In the data rows, zero lies at 4.5, halfway between 4 and 5.
Here is a table of points, one per row:
[5 3 5 5 3 2 3 5 6 5 6 6 8 6 5 6 4 5 3 7 2 1 5 3 3 3 1 4 4 8 2 5 4 7 6 5]
[3 5 7 6 2 3 4 6 4 4 5 1 3 5 3 5 4 5 6 0 4 5 5 5 6 5 6 4 4 7 5 6 5 0 4 5]
[4 3 3 4 3 7 4 6 5 0 5 3 4 5 2 4 5 3 5 4 2 4 4 6 4 5 4 4 7 5 2 4 3 5 4 6]
[3 3 3 6 5 3 4 2 7 1 5 5 4 4 3 5 4 5 6 3 6 7 4 3 5 6 4 4 5 4 4 5 2 5 6 4]
[6 6 7 4 5 9 4 3 4 5 6 5 5 1 3 6 5 2 5 8 4 2 4 3 5 1 5 4 5 3 3 8 6 5 2 6]
[5 6 5 7 5 4 5 4 6 5 6 6 3 4 3 6 5 7 6 3 5 7 4 3 4 6 4 5 2 4 4 1 5 9 4 6]
[5 5 3 9 4 4 8 5 5 5 3 6 6 4 9 3 7 5 5 8 4 9 4 7 8 2 5 6 6 5 7 4 6 3 3 3]
[5 6 5 4 2 7 3 0 6 7 6 2 3 4 6 3 5 4 4 4 4 7 4 5 3 8 7 4 6 4 5 5 5 5 5 4]
[8 2 2 4 5 4 3 4 4 3 5 3 8 4 5 5 3 4 1 2 6 3 9 0 2 5 2 4 5 3 5 4 7 5 5 6]
[3 6 2 3 5 6 4 6 2 4 3 4 4 6 1 5 6 6 3 4 3 3 4 3 4 8 6 3 5 2 4 6 4 5 4 6]
[3 6 4 4 6 5 4 3 0 3 4 6 3 4 9 4 7 2 3 2 3 3 3 6 5 6 5 5 4 8 4 4 3 4 3 5]
[3 6 7 2 3 2 6 5 6 5 6 2 7 1 4 2 3 7 4 8 4 5 3 7 7 4 8 4 2 8 5 2 3 5 7 6]
[7 1 5 4 6 4 2 4 2 3 3 2 6 3 5 6 3 7 3 5 6 2 4 4 2 5 3 6 4 4 4 4 7 2 3 2]
[3 7 7 7 4 9 5 7 3 5 1 1 5 4 5 4 6 7 6 5 4 4 4 5 2 3 7 9 5 5 5 3 5 1 7 5]
[5 5 4 2 1 3 3 7 4 6 6 5 6 5 7 2 2 4 4 6 5 4 3 1 6 3 3 4 4 3 3 3 3 7 3 2]
[5 0 9 2 5 7 4 4 5 5 3 6 4 4 7 2 3 3 6 2 3 6 6 4 4 8 3 3 4 2 6 6 5 5 6 4]
[4 3 6 4 5 4 6 6 3 8 5 3 2 3 1 3 4 6 6 3 5 4 6 5 7 6 2 5 6 4 4 6 3 4 3 5]
[2 4 7 7 3 5 6 2 0 5 2 4 5 7 6 4 5 3 5 7 2 7 3 4 4 4 6 6 8 5 4 2 5 3 6 6]
[2 5 4 7 6 2 8 5 6 3 2 5 4 5 3 5 1 3 4 5 6 6 5 6 2 6 5 6 2 4 2 6 5 2 4 6]
[4 4 5 4 7 5 7 8 4 5 4 3 3 4 2 5 5 3 6 2 6 4 3 7 4 7 4 8 3 5 4 6 4 5 5 4]
[6 4 5 6 6 4 3 7 5 5 7 3 6 2 5 4 2 5 1 5 9 3 6 3 3 4 4 2 6 7 3 3 6 7 3 4]
[4 4 4 3 2 4 4 5 2 4 8 7 6 5 6 6 1 6 2 6 7 6 4 3 4 3 5 5 5 1 5 6 5 5 6 4]
[7 5 3 6 3 4 1 7 2 7 6 9 7 4 3 4 4 3 4 4 5 7 2 3 2 4 5 4 5 3 2 5 5 5 6 3]
[4 5 4 4 8 3 4 6 6 8 5 4 3 7 4 6 5 4 4 6 6 5 5 5 5 6 3 3 7 6 7 3 6 5 5 7]
[5 4 4 6 7 1 0 6 6 7 5 3 2 5 5 2 5 4 4 6 5 4 6 8 4 7 3 5 6 3 5 4 3 7 3 4]
[7 5 5 2 2 4 4 4 4 2 6 4 3 7 2 5 4 1 5 7 6 8 6 4 7 4 5 1 4 6 5 0 5 5 5 1]
[3 4 6 5 6 6 7 5 5 7 4 4 4 7 4 6 4 5 3 4 4 5 5 4 3 4 5 6 5 6 4 4 2 3 1 0]
[5 4 2 4 4 6 5 3 7 9 3 5 3 5 5 4 4 4 5 4 2 5 5 6 7 4 5 4 4 5 4 4 8 4 5 2]
[3 3 4 9 3 4 4 3 5 6 5 3 4 7 2 4 4 4 4 3 5 2 6 5 6 4 3 5 4 3 5 6 3 1 4 7]
[5 5 4 3 4 4 4 5 4 2 5 3 6 9 3 1 7 6 6 4 5 7 3 4 6 4 2 3 5 4 5 4 7 5 2 7]
[5 3 8 3 3 2 3 5 5 6 5 6 7 2 7 8 6 3 2 3 5 9 1 5 7 6 4 4 6 4 8 3 4 5 5 5]
[6 5 3 2 1 8 6 4 5 2 4 5 2 6 3 6 4 8 4 6 4 5 6 5 4 6 1 4 3 5 1 4 4 3 6 6]
[5 8 8 3 4 3 8 4 4 5 3 4 5 6 6 3 6 6 7 6 4 3 3 7 5 5 4 2 6 9 4 4 3 5 5 4]
[5 6 3 4 3 6 6 5 5 5 7 1 7 5 5 1 4 3 6 2 3 3 4 5 3 4 5 9 5 3 6 4 5 5 4 5]
[7 2 1 5 7 6 5 4 4 3 8 5 3 7 2 5 7 6 5 5 5 5 4 5 5 6 4 3 1 3 4 5 3 6 6 6]
[4 6 4 3 7 5 8 4 5 2 6 5 5 6 5 3 5 6 3 5 3 8 3 5 5 3 4 6 6 4 5 3 1 6 7 3]
[1 1 5 6 4 3 5 5 6 7 5 2 6 4 6 6 6 5 4 5 5 5 5 4 5 5 4 3 2 4 5 3 5 5 3 5]
[3 7 5 3 4 7 2 6 5 6 2 8 5 4 5 5 7 6 6 5 4 6 9 6 8 6 5 8 5 6 6 3 4 5 4 4]
[2 4 6 5 5 7 7 6 8 5 2 6 4 7 6 5 7 5 6 4 7 7 4 5 2 5 5 3 5 7 3 7 4 3 3 6]
[3 8 5 4 4 3 3 4 5 4 7 4 4 3 2 1 3 4 5 3 5 3 3 5 5 7 3 8 5 6 3 5 5 3 3 4]
[3 3 3 5 6 6 1 5 5 3 3 6 5 4 5 6 0 4 7 4 5 6 3 6 4 5 6 5 6 8 7 3 4 4 4 5]
[6 4 0 1 4 5 3 4 2 7 7 8 4 1 4 5 5 2 4 4 6 2 7 6 4 2 2 4 2 1 7 8 6 7 5 5]
[2 7 6 4 0 7 5 2 5 3 5 5 3 2 5 4 6 5 7 3 2 4 3 5 6 5 7 5 4 5 5 3 7 5 3 4]
[4 5 5 4 3 4 3 4 5 5 2 6 4 3 6 4 6 6 0 3 3 4 4 2 8 5 7 4 4 9 7 5 1 2 4 5]
[5 3 2 6 7 6 5 8 5 2 4 5 2 5 5 5 7 2 7 4 2 4 4 3 2 6 4 5 2 8 7 6 3 4 4 5]
[7 9 4 6 6 4 5 4 7 6 6 4 6 4 6 2 4 3 4 3 0 6 5 7 6 4 5 3 5 3 7 5 7 6 6 3]
[2 4 4 1 6 4 3 6 6 1 4 4 0 5 5 5 6 4 4 6 5 7 6 4 4 5 5 6 5 3 4 4 3 4 4 7]
[4 5 5 3 5 3 6 3 1 8 3 7 3 0 4 3 4 3 6 4 5 1 4 3 0 0 5 2 6 3 8 5 5 3 4 5]
[5 5 5 7 2 2 5 3 5 3 3 5 3 2 7 4 4 4 5 5 1 5 5 5 6 3 7 4 5 5 5 6 7 8 6 2]
[4 4 3 5 6 4 8 5 4 6 2 3 7 3 4 6 1 3 4 3 4 4 5 6 4 6 4 3 4 5 3 4 3 4 4 7]
[4 6 4 6 2 5 8 5 3 2 6 3 2 5 3 7 4 6 5 5 4 2 7 4 5 5 6 5 8 5 3 3 3 3 4 6]
[7 3 4 5 6 3 4 4 4 5 4 5 6 9 6 8 2 4 6 6 6 1 6 3 3 4 3 5 2 7 5 5 7 4 6 5]
[4 2 2 6 7 5 5 3 5 4 6 5 5 5 4 1 5 3 6 1 8 3 6 4 5 5 5 4 6 1 3 7 6 6 9 1]
[5 2 5 1 5 3 4 3 0 4 5 9 3 1 3 5 3 4 5 6 3 2 4 6 5 0 3 3 4 2 7 8 7 5 4 5]
Along one direction, these points spread out more than along any other. Take the direction at right angles to it along which they spread out most. Then take the direction at right angles to both along which they spread out most. Go by this last direction. For each point below, how far along it does it lie, from 0 to 99? The average is 50, and the first point in the table lies past the average. One standard deviation of the points above along it is 16.
[7 6 5 2 3 1 7 4 3 5 4 5 8 1 3 7 6 3 7 5 5 3 4 3 3 3 6 5 6 2 2 6 6 4 3 3] 32
[6 5 3 1 6 3 0 5 4 4 6 3 4 7 6 5 4 7 7 7 3 5 5 5 7 4 5 3 4 1 4 4 3 5 5 7] 69
[9 0 5 4 5 3 5 6 9 6 4 6 4 6 6 4 5 4 3 6 4 3 3 6 8 5 9 5 6 2 4 3 3 3 5 5] 66
[3 4 3 7 6 6 4 5 6 6 7 3 4 3 4 5 6 5 5 2 6 2 4 5 2 6 2 2 5 4 2 3 4 2 5 6] 44
[3 5 4 5 3 7 5 0 6 3 2 3 4 3 3 2 4 4 3 3 4 5 4 4 3 4 7 4 3 5 6 4 3 5 3 3] 40
[7 5 9 5 5 2 3 4 7 4 8 7 6 9 6 6 3 6 3 4 6 2 7 5 0 3 5 5 3 5 2 5 5 4 4 4] 64
[4 8 4 7 3 4 4 4 4 4 3 5 8 4 2 7 5 2 4 5 5 3 5 2 3 6 3 4 4 0 3 7 4 5 5 4] 43
[6 6 4 4 2 5 3 4 3 2 0 4 4 4 4 6 4 4 4 8 8 2 2 3 6 1 3 5 3 4 6 5 4 5 6 3] 44
[5 5 5 6 9 5 4 4 6 2 5 5 4 5 4 4 7 6 4 4 5 7 5 3 6 5 4 4 5 5 2 4 4 4 6 3] 69
